The rows of R fall into 4 groups, which share some directions, and each row is roughly a mix of its group's hidden directions, except some rows that fit no group.
R:
[[-191, -124, 146, 20, 112, 21, 151, -121, 177, 656],
[60, 260, -189, 538, 1, 314, -15, 265, 124, -65],
[153, 227, -261, -87, -5, -183, 602, 160, 75, 89],
[272, 80, -169, 349, -166, -10, 536, -16, 177, 88],
[-171, -285, -82, 0, 158, 14, 214, -140, 432, 437],
[-527, 125, 58, 338, 110, -225, -14, 280, -180, -23],
[339, -323, -72, -80, 55, 321, 65, 402, -91, -272],
[-489, -14, 143, 52, 175, -144, 22, 10, -66, 516],
[-87, -404, 120, 126, 21, 181, 240, -193, 450, 232],
[182, -118, -615, 74, 211, 149, 36, -247, -115, 112],
[202, -462, -79, -174, -30, 64, 3, 432, -311, -80],
[239, -164, -232, 69, -117, 111, 140, -38, 627, 49],
[-546, 264, 188, 237, 193, -137, 175, -140, 24, 137],
[403, -85, -336, 171, -4, 42, 58, -128, -486, 127],
[77, 292, -215, -213, -389, -55, -184, -435, 39, -151],
[31, -232, 182, 449, 177, 191, 409, 52, -64, 232],
[55, -524, 57, -399, -89, 76, -137, 248, 217, -70],
[75, 98, -62, 40, -323, -314, 156, -54, 159, -556],
[168, 456, 194, 420, -17, -306, 164, -101, 16, 63],
[39, -160, 163, -477, -55, -188, -218, -362, 124, -268],
[-106, -237, -89, -188, 406, 270, 447, -83, 164, 56],
[217, -583, 148, -116, 186, -31, 87, 108, -8, -328],
[-2, 376, 130, 115, 190, -18, 322, 235, -454, -111],
[-99, 147, -171, -252, 338, -349, -434, 96, -163, 21],
[43, -335, 156, -75, -121, 164, 79, -27, 626, 28],
[107, 114, -374, 69, -384, 57, -43, -331, -79, -384],
[-81, -120, -9, 181, 8, 293, 232, 351, 493, 163],
[-109, -357, 247, -223, 372, 56, -34, 346, 77, 260],
[-285, 509, 188, 42, 71, -214, -136, -4, -372, -27],
[58, 14, -123, 104, 146, -72, 237, 236, -339, -550],
[-48, -462, 28, 233, -13, 179, 237, -46, 424, 211],
[521, 197, 76, -408, -247, 118, -30, 104, 88, 87],
[123, -265, -374, 106, -118, -52, 63, -82, 498, -271],
[-133, -396, 138, -179, 162, 231, -346, 265, 6, 301],
[-158, -110, 359, -285, 422, 159, 35, 297, 19, 213],
[386, -351, 317, -95, -38, -179, 66, 57, 209, -344],
[17, 158, -276, 133, 37, -131, 14, 442, -502, 22],
[36, 384, -145, 427, -282, -296, 2, -99, 52, 231],
[-346, 93, 29, 71, 148, -390, 416, 103, -151, 266],
[40, 422, -239, 280, -288, -118, 242, 272, -174, -101],
[138, -23, -438, 167, -232, -24, -258, -432, 62, -185],
[-99, -128, -203, -297, -74, -211, -284, -6, 521, 165],
[183, -238, -256, 259, -292, -120, 2, -72, 507, 16],
[238, -10, -343, 321, -16, 343, 92, 390, 169, -14],
[236, -103, -334, 313, -182, -153, 222, 90, 365, -248],
[-249, -342, 64, -229, 168, 180, -451, -208, 204, -22],
[60, 280, -19, -443, -16, -251, -240, 95, -333, -256],
[-133, 31, 403, -488, 93, 218, 29, 293, 122, 92],
[-246, -113, 415, -295, 174, 73, 77, 284, 50, 359],
[-201, -42, 137, -137, 168, 423, -214, -473, 149, 80],
[87, -446, -159, -62, -495, -58, -219, 138, -168, 78],
[129, -450, -182, -69, -182, 62, -110, 356, -390, -16],
[-142, 29, 201, -232, 47, -349, -86, -416, -405, 37],
[-234, -234, 98, 444, -38, 126, 175, 185, 395, 178],
[-160, -275, 135, -291, 148, -198, 84, -521, -164, 122],
[-249, 72, -19, -242, 369, -449, -201, 180, -221, -2],
[-168, 477, 153, 150, 309, 60, 82, -260, 267, -197],
[-220, -223, 62, 341, -319, 263, 322, 85, 210, 203],
[127, -59, 66, 114, -73, 384, 106, 50, 616, 57],
[242, -86, -278, 186, 2, 88, 527, 10, 332, -108],
[-248, -186, 339, -168, 315, 157, -370, 7, -272, 104],
[17, 226, -81, -209, 0, 95, -25, -91, 592, 339],
[-260, 108, 280, 246, 308, -26, 164, 122, -464, 118],
[259, -322, -382, -35, -105, 65, 33, 481, -138, 14],
[78, 342, -49, 120, -195, -228, 207, -237, 246, -443],
[308, 252, 140, -149, -62, 428, -86, 10, 394, 188],
[-194, -60, 342, -126, 452, 55, -26, 180, 49, 410],
[289, 475, -219, -122, -215, 29, -27, 14, 179, -365],
[-309, -38, 55, -20, 258, -170, 191, -327, -412, 275],
[163, -247, -21, 439, -62, -180, 352, 306, 101, 201],
[7, 215, 148, 37, 142, 71, 236, 101, -610, -230],
[-96, -422, -32, -78, 6, 245, -409, 276, -194, 222],
[-96, 112, 142, 484, -89, 137, 225, 268, 109, 385],
[489, -174, -77, -134, -256, 188, -151, 11, 48, -407],
[48, 175, 150, 164, 13, 295, -123, -475, 392, -146],
[215, -135, -137, 47, -282, -17, 87, -353, -105, -526],
[-362, -416, 14, 420, 103, 13, 137, -91, 248, 70],
[-210, -392, 113, -101, 118, 137, -148, 256, -161, 468],
[-358, -95, -56, 591, 175, 127, 162, -10, 82, 127],
[-310, 72, -134, 340, 167, -232, -12, 39, -517, 5],
[-170, -501, -87, 65, -198, 134, -144, 392, -240, 69],
[32, 387, 45, 139, 440, -14, -115, 323, 127, 293],
[165, 482, 43, 252, 217, -1, 262, 50, -220, -306],
[116, 251, 14, -311, 69, -335, -402, -267, 207, -140],
[8, 465, -14, 129, -253, -305, -141, 23, -364, -206],
[-78, 172, 573, -118, 231, -55, 108, 164, 123, 312],
[-326, 6, 296, 159, 395, 26, -228, 199, -319, -128],
[286, 66, -194, 178, 80, 515, 226, -13, 267, 191],
[70, 82, -97, 80, -276, -34, -542, -129, 323, -256],
[-261, 377, 231, 47, 250, -249, 304, -267, 88, 154],
[200, -114, -160, 65, -70, 394, -351, 146, 65, -440],
[-128, -373, 2, 422, 287, -28, 195, 178, -144, -280],
[105, 205, -144, -18, -131, -159, -171, 125, -259, -597],
[281, 329, -56, 21, -38, -181, 364, -140, 173, -422],
[-622, 159, -270, 140, 44, 78, 136, 86, -178, 125],
[160, 206, 142, 12, -162, -155, 328, -200, 330, -436],
[495, -219, -306, -75, -144, 88, 173, 263, -251, -52],
[-58, -311, -6, 311, -416, 411, 126, 61, 101, 130],
[-56, 181, -8, -318, 231, -451, -344, -151, -198, 104],
[-210, -25, -590, -167, 194, 119, -141, 1, 117, -282],
[-91, -186, 207, -305, 62, 89, -16, -409, 463, -111],
[152, 89, -351, 233, -401, -104, -39, -354, -41, -277],
[176, 124, -54, 122, -371, -176, 343, -130, 172, -434],
[68, 8, -327, 184, -434, -64, 194, -132, -240, -367],
[-94, -248, 28, -177, -20, 64, -400, 22, 111, 553],
[183, -419, 12, -81, -12, 138, 181, 402, -343, -196],
[-174, 484, 257, 234, 152, -99, 150, -69, -96, 362],
[-40, 12, -105, 509, 407, -169, 105, -104, -259, 174],
[68, 89, -86, 90, -363, -517, -238, 237, -200, -73],
[70, 173, 356, -433, -57, -139, -36, -430, -93, 138],
[160, 527, -64, -330, -262, 85, -207, -200, 80, -58],
[-134, 146, -163, 167, 598, 126, -73, 194, -148, 230],
[12, -73, 249, 165, 170, 493, 368, 95, 268, 47],
[8, 229, -456, 479, -153, -193, -46, -72, -98, 135],
[167, -426, -317, -53, -227, 59, -112, 445, -59, 66],
[310, 34, -370, 262, -223, -122, -110, -263, 44, -367],
[20, -406, -27, -122, -321, 36, 138, -327, -164, -384],
[-5, -617, 46, -117, -379, -135, 41, -147, 32, -60],
[123, 503, -226, 202, 108, -9, 42, -263, -183, -330],
[-282, -137, 182, -254, 168, 175, -393, -239, -312, -147],
[178, 207, -76, 134, -92, 315, 151, 512, 262, 161],
[-341, -35, 157, -328, 111, -78, -314, -155, -440, 25],
[-154, 89, 135, -34, -129, 129, 423, -190, -432, -315],
[205, -461, -366, 264, 81, -128, -139, -203, -33, -206],
[37, 427, -4, 236, 457, -31, -171, 76, 113, 297],
[308, 84, 6, -193, -481, -204, -361, 172, -114, -14],
[259, -386, 50, -74, -93, 233, 197, -205, 409, 223],
[289, -86, -104, 308, -230, 149, 161, 463, 80, 259],
[176, 140, -348, 25, -318, -155, -89, -120, 489, -163],
[8, -375, -49, -115, 153, -17, 140, 486, -385, 36],
[70, -345, 64, -469, 1, 177, -129, 355, 211, -140],
[-132, -207, 59, -405, 159, -263, 11, -427, -284, 14],
[-348, -79, 153, 352, 120, 324, 333, 238, 75, -132],
[-22, 396, -37, 321, 418, -83, -60, 166, 3, 334],
[-231, 32, -44, 209, 424, 14, 473, 69, 207, 184],
[141, 245, -303, 257, 36, 91, 88, 412, -384, 117],
[-244, -227, -50, 223, 266, 35, 418, -193, 197, 315]]

One row of each group comes first, with its name. Which group is each row after those in?
[138, -111, 120, -361, 207, -190, -272, 56, -413, -289] -> <28>
[-98, -127, 136, -257, -449, 113, 261, -219, -192, -327] -> <26>
[51, -217, 4, -103, -49, -375, 50, -130, -561, 217] -> <124>
[-259, -43, 50, 310, 454, 172, 417, -86, -23, 4] -> <31>

[-303, -122, 311, -205, 253, 219, -413, -126, -78, 190] -> <31>
[134, 119, -37, 25, -144, 34, -123, -48, -424, -577] -> <31>
[-152, -190, -113, -328, 299, 237, 409, -289, -94, -16] -> <31>
[93, -427, -39, -37, -123, 85, 40, 384, -370, -288] -> <28>
[-78, -610, 54, 69, 8, -48, 196, -289, 178, 209] -> <124>
[-297, -216, 14, 240, 405, 201, 351, -252, 23, 32] -> <31>
[115, 108, 408, -409, -97, 185, 53, -202, 112, -358] -> <26>
[37, 516, -187, -121, 99, 117, 107, -67, 471, -84] -> <31>
[-339, -43, 120, 135, -148, -324, 432, -39, -188, 293] -> <28>
[-93, -57, 401, -307, 318, 144, 164, 407, -21, 58] -> <26>
[185, 355, 66, -422, -132, -207, -245, 112, -269, -192] -> <124>
